In the rows, zero is written as 128.
A: rows in several groups, each row roughly a mix of its group's directions:
A (136 x 10):
[[124 109 160 127 170 138  91 186 130 147]
 [146 139 117  44 116 144 132 134 135 114]
 [154 141 118  87  71 173 121 129 147 126]
 [145 120 136 118  87 109  60 140 121  97]
 [109 120 115 146 135  79  83 153  94 163]
 [ 94  79 150 119  93  91  96 142 124 107]
 [106 130 121  99 132 113 153  65 105  88]
 [ 91 126 151  62 150 125 146 122 116  95]
 [119 115  78 115 179 101 115 140  85 128]
 [114 152 149 145 139 122 146  52 119 107]
 [165  93 112 145  71  88 129 130 127 111]
 [113 186 143 161 120 121 113 113 169 163]
 [ 87 145 122 181 128  81 121 131 136 163]
 [145  87 166  94 110 156 108 123 125  80]
 [ 92 133 135 147 163 104  77  94 133 161]
 [108 146 113 178 112  87  89 114 140 161]
 [106 116 142 188  87 108 165 119 146 124]
 [114 106 137 162  97 128 184  87 135 103]
 [120 104 173  95  97 151  95 148 116  90]
 [125 107 131  73 140 164 135 170 114  90]
 [151 100 168 159 137 169 171 142 131 102]
 [155  95 131  77 117 183 129 136 128 101]
 [157 153  60 115 125 142 114 113  95 147]
 [136 117 114  60 153 151 132 164 106 108]
 [ 85 165 131 155 139  92 109 134 164 165]
 [107 124 149 174 115 193 148 126 148 139]
 [157  85 134 114 129 141  65 142 101 107]
 [152  86 129 134 119 178 150 179 139 112]
 [184 114 121 149 106 152  87 151 150 155]
 [132 109 199 134 121 136 146  87 114 102]
 [119 154 128 119 135  83  70 159 114 159]
 [163 117  97  63 125 107 107 113 111 105]
 [122 125  88  47 122 122 124 140 123 125]
 [102 154  94 131 132 108 107 184 166 147]
 [152  89 144 144 142 144 147 197 138 136]
 [125 170 151 115 142 138 128  54 124 120]
 [149 183 113 140 136  88 117  77 119 132]
 [ 85 156 188 123 142 122 133 112 167 132]
 [159 123 155 101 135 140 104  78  82 106]
 [153 146 101  88  98 173 151 160 146 110]
 [ 86 143 126  76  92 137 175 131 135 125]
 [160  66 161 132 123 117 131 148  92 105]
 [ 85 186 151 122 137 112 105 116 159 154]
 [150  94 167 192 126 134 124 153 108 124]
 [141  92 169 130 146 167 160 148 109  88]
 [143  69 130 171 115 142 160 162 124 116]
 [102 149 112 185 125 130 120 139 159 178]
 [ 99 177 115  95 148  96 108  83 122 124]
 [143 151  67 166 123 118 120 124 136 175]
 [104 110 160 146 128  81  78 108 101 116]
 [111 119 167  83 145 156 173 133 128  92]
 [119 149 147 172 142 152 161  75 147 105]
 [151  95 117  62 113 155 109 146 132 104]
 [108 107 167 128 119 117  65 111 159 104]
 [156 151 162 190 152 139 126 159 139 144]
 [157 119 155  90 135 110 130 107  86  76]
 [180 106 115  74 122 163 139 120 121 102]
 [114 130 119 162 117  90  61 142 121 153]
 [130 153  89 141 131 124 190  88 110 145]
 [151 114  98 120 105 123  54 115 114 113]
 [149  94 179 149  98 129 110  99 113  89]
 [ 81 170 124 134 131 131 173  93 148 155]
 [127  91 164 165 110 143 152 125 105  76]
 [154 185  94  92 159 118 132 100 133 134]
 [ 96 150 129  81 131  99  80  97 111 116]
 [148 146  83 128 156 129  87 133  88 166]
 [107  97 177 104 154 131 149 139  90  92]
 [167 118 139  88 139 191 128 116 117 101]
 [145 105 122  98 101  99 143  81  93  92]
 [176 112 143 110 151 183 154 119 109 104]
 [ 92 135 113 174 148  73 101 116 125 145]
 [ 91 152 156 143 136 122 182 142 173 140]
 [114  92 140 162 153 116 135 186 127 166]
 [173 164 122 134 159 171 172 142 134 135]
 [148 100 121  54 136 131 137 141 114  94]
 [ 57 138 144  99 150 114 151 130 139 101]
 [167 111 139 103  96 133  65 152 114 124]
 [165 127 159 135 118 159 175 113 151  84]
 [ 84 150 140 157 147  82 106 109 123 167]
 [129 156 102  55 146 159 122 120 142 122]
 [147 144 115  75 117 100 105  85 108  95]
 [108  74 169 118 131 118 147 148  92  96]
 [122 130 169 109 110 153 186 126 158  96]
 [195 130  97 147 128 113 110 151 150 160]
 [ 94 118 188 148 142 152 134 103  93 107]
 [158  85 131 109 128 166 122 186 114 114]
 [161  88 153 145 159 136  74 120 106 112]
 [130  54 129 136 116 108 120 141  86 112]
 [142 108  78  71 111 104 111 154 141 131]
 [119 171 137 147 183 110 101  85 114 127]
 [154  93 142 120 120 192 151 160 142 111]
 [ 88  87 157 125 161 123 138 181 115 136]
 [112 124 147 179 152  71 116 145 115 156]
 [128 102 143 144 117  76 110  88  78 128]
 [112 172  97 106 110 121 129  79 129 173]
 [150  90 153 115 133 145  77  91 110  95]
 [104  68 161  97 130 147 121 158 107 108]
 [151 124  87  83 101 144 101 153  87 124]
 [145  65 117 132 117 155 175 138 117 102]
 [174  78 146 107 120 169 143 139 113 104]
 [137 115 132  57 148 134 156 137 127  87]
 [137  96 137  98 102 143  75  97 126  88]
 [137  78 158  82 129 139 108 133  92  98]
 [158 113  96  79 155 154 112 170 126 149]
 [116 155  79  64 154 130 120 131 145 129]
 [187 123 109  92 110 109 128  80 127 113]
 [149 128 136  69 136 146 178 121 148  96]
 [ 81 171 131 150 152  77 115 143 138 144]
 [ 92 152 145 193 134  97 118 118 126 156]
 [156 130  77 179 132 111 107  89 125 138]
 [124 123  97 195 130  84 105 111 124 138]
 [133 137 171 194 142 122 129  87 114 127]
 [144 139 106  83 148 164 104 180 148 137]
 [159 132 104 101 144 162  68 154 110 136]
 [160  81 145 159 120 174 156 156 126 117]
 [118 129 160 194 111 102 144  88 123 134]
 [128 128 142  66 129 183 111 154 141 114]
 [100 123 127  96  89 128 169  89 132  85]
 [148 147 105 153 105 115  91  68 147 108]
 [ 86 134 127 178 158  96 157  92 124 132]
 [140 124  92 151 102 155 140 166 180 153]
 [104 108 115 182 131 104 119  84  91 110]
 [108 109 173  96 155 161 158 140  99 101]
 [128 176 134 138 149 141 196 117 146 144]
 [ 94 123 112  57 149 144 125 160 142 123]
 [ 82 173 119 113 127  90 129 101 157 158]
 [137 158 104 179 104 135 122 140 162 176]
 [135 117 151  82 146 167 177 140 129  94]
 [139  63 132 140 107 138 166 138 103  95]
 [118 110 110  75  93 141 171 103 132  98]
 [103 182 120 173 123 102 111  95 140 150]
 [111  66 113 119  93 103 100 117 102 106]
 [120 193 131 130 164 124  85 120 145 152]
 [140 141 142 123 110 199 171 140 142 145]
 [152  89 155 147 111 175 139 173 128 105]
 [119  91 123 157 124 101 171  78 102 109]]

the three rows of each list that fit no group, in list order (the others fit one group, some only roughly):
  J_810: [ 90 165 137  66 118 159 126 146 141 138]
  J_558: [102 111 172 125  93 156 165 158 158 115]
  J_155: [129  96 144  96  98 136  87 180 139 102]
  J_317: [135  83 168 139 157 109 149 123 106  78]
  J_389: [151 120  92  92 135 178 165 109  98 125]
  J_723: [132  93 164 151 150 102  79 112 109  94]
  J_346: [137 149 124  53 152 122 115 129 123  90]
  J_964: [112  68 161 170 128 122 144 151 103 141]
  J_766: [171  92 145 169 144 165 128 165 124 142]
  J_961: [128 170 119  66 139 136 171 115 137 108]
  J_355: [131 125 103  67 115  93 126  91 111  96]
	J_558, J_723, J_961
  J_749: [180  79 102 122 120 156 119 156 104 144]
  J_314: [ 90 129 160 160 124  94 132  84  88 117]
  J_780: [ 79 131 151 147 163  71 141 108 133 118]
  J_129: [124 136 143 206 157 139 143 137 108 147]
  J_871: [158  69 126 104 122 162 145 166 108 116]
  J_741: [148 185 138 170 135 140 130 112 169 155]
  J_743: [149  83 144 124 108 150 123 196 117 127]
  J_618: [140 105 104  72 109 169 154 149 139 102]
  J_243: [154 127 102  82 175 179 133 124 130 119]
  J_798: [122 113 164 120 136 114  64 171 106 132]
	J_749, J_129, J_741
  J_23: [170 113 141 105 159 172 170 159 126 122]
  J_222: [128 124 150  72 125 167 100  90 104 107]
  J_448: [113 181 150 149 158 121 114 143 176 156]
  J_461: [153 106 122  76 114 165 115 118  81 108]
  J_600: [151 135  95 109 163 145 101 182 139 161]
  J_186: [118 133 135  84 148 106 111  59 113 116]
  J_589: [151 114 174 174 151 152 148 161 138 154]
  J_149: [114 109 163  70 107 161 102 125 139  97]
  J_338: [136 128 119  68 127 182 118 165 112 130]
  J_468: [111 104 190 146 150 142 163 117 113  96]
  J_61: [ 79 110 177 157 109  86 123 131 120 114]
  J_849: [189 117 103 135 117 158 127 177 148 130]
  J_479: [ 85 137 130 170 122  71 139 106 152 142]
  J_329: [119  72 129 184 122 123 119 169 113 127]
	J_186, J_61, J_329
  J_97: [163 112 161 145 136 200 142 134 135 124]
  J_984: [179 115 111  83 112 176 143 147 128 112]
  J_203: [123  88 151 113 115 162 118 195 120 122]
  J_981: [130  84 149  94 137 133 163 156  85  98]
  J_580: [119 169 144  81 119 174 164 118 149 119]
  J_316: [158 127 119 178  99 153 104 168 155 150]
  J_373: [124 119 133 159  95  86  81  86 108 130]
  J_58: [126 162 109 184 151 122  98 123 123 174]
  J_999: [135 155  72 138 127 109  98 125 122 183]
  J_806: [118 159 100 149 160 111  96 164 124 178]
	J_203, J_981, J_58
  J_216: [149 105 140 125 105 150 189 114 135  81]
  J_169: [166  95 157 108 143 163 144 173 119 101]
  J_607: [140 140  80  84 146 138  79 155 140 143]
  J_638: [ 85 117 169 154 134  91 109 110  84 127]
  J_975: [143 109 129 176 131 110 148  67 111 101]
  J_344: [178  87  83  93 121 154 116 133 121 125]
  J_737: [143 181 109 111 154 170 101 111 157 147]
  J_105: [138 108 147 182 109 165 171 114 156 124]
  J_987: [107 143 122 134 105  81 140  61 117 138]
  J_860: [ 93  91 154  91 174 115 114 129 100 105]
	J_607, J_344, J_860
  J_173: [126 157  88 110 122  92 136  66 110 135]
  J_353: [ 90 166 111 114 141  85  94 104 149 158]
  J_340: [158  77 109 114 105 105 104 106  89 102]
  J_631: [105 163  77 101 149 113 144  88 151 144]
  J_534: [136 145 156 113 116 156 148  72 103  84]
  J_724: [149 116 157 156 118 176 184 122 144 111]
  J_665: [126 149 100 190 120 106 158 112 167 136]
  J_165: [140 140  74 116 121  84 115  76 116 136]
  J_815: [176 136 152  89 117 168 137 115 158  98]
  J_351: [118 133 138 192 111  82 125 131 135 168]
  J_192: [134 132 170  99 120 153 180  89 138 102]
	J_353, J_340, J_815
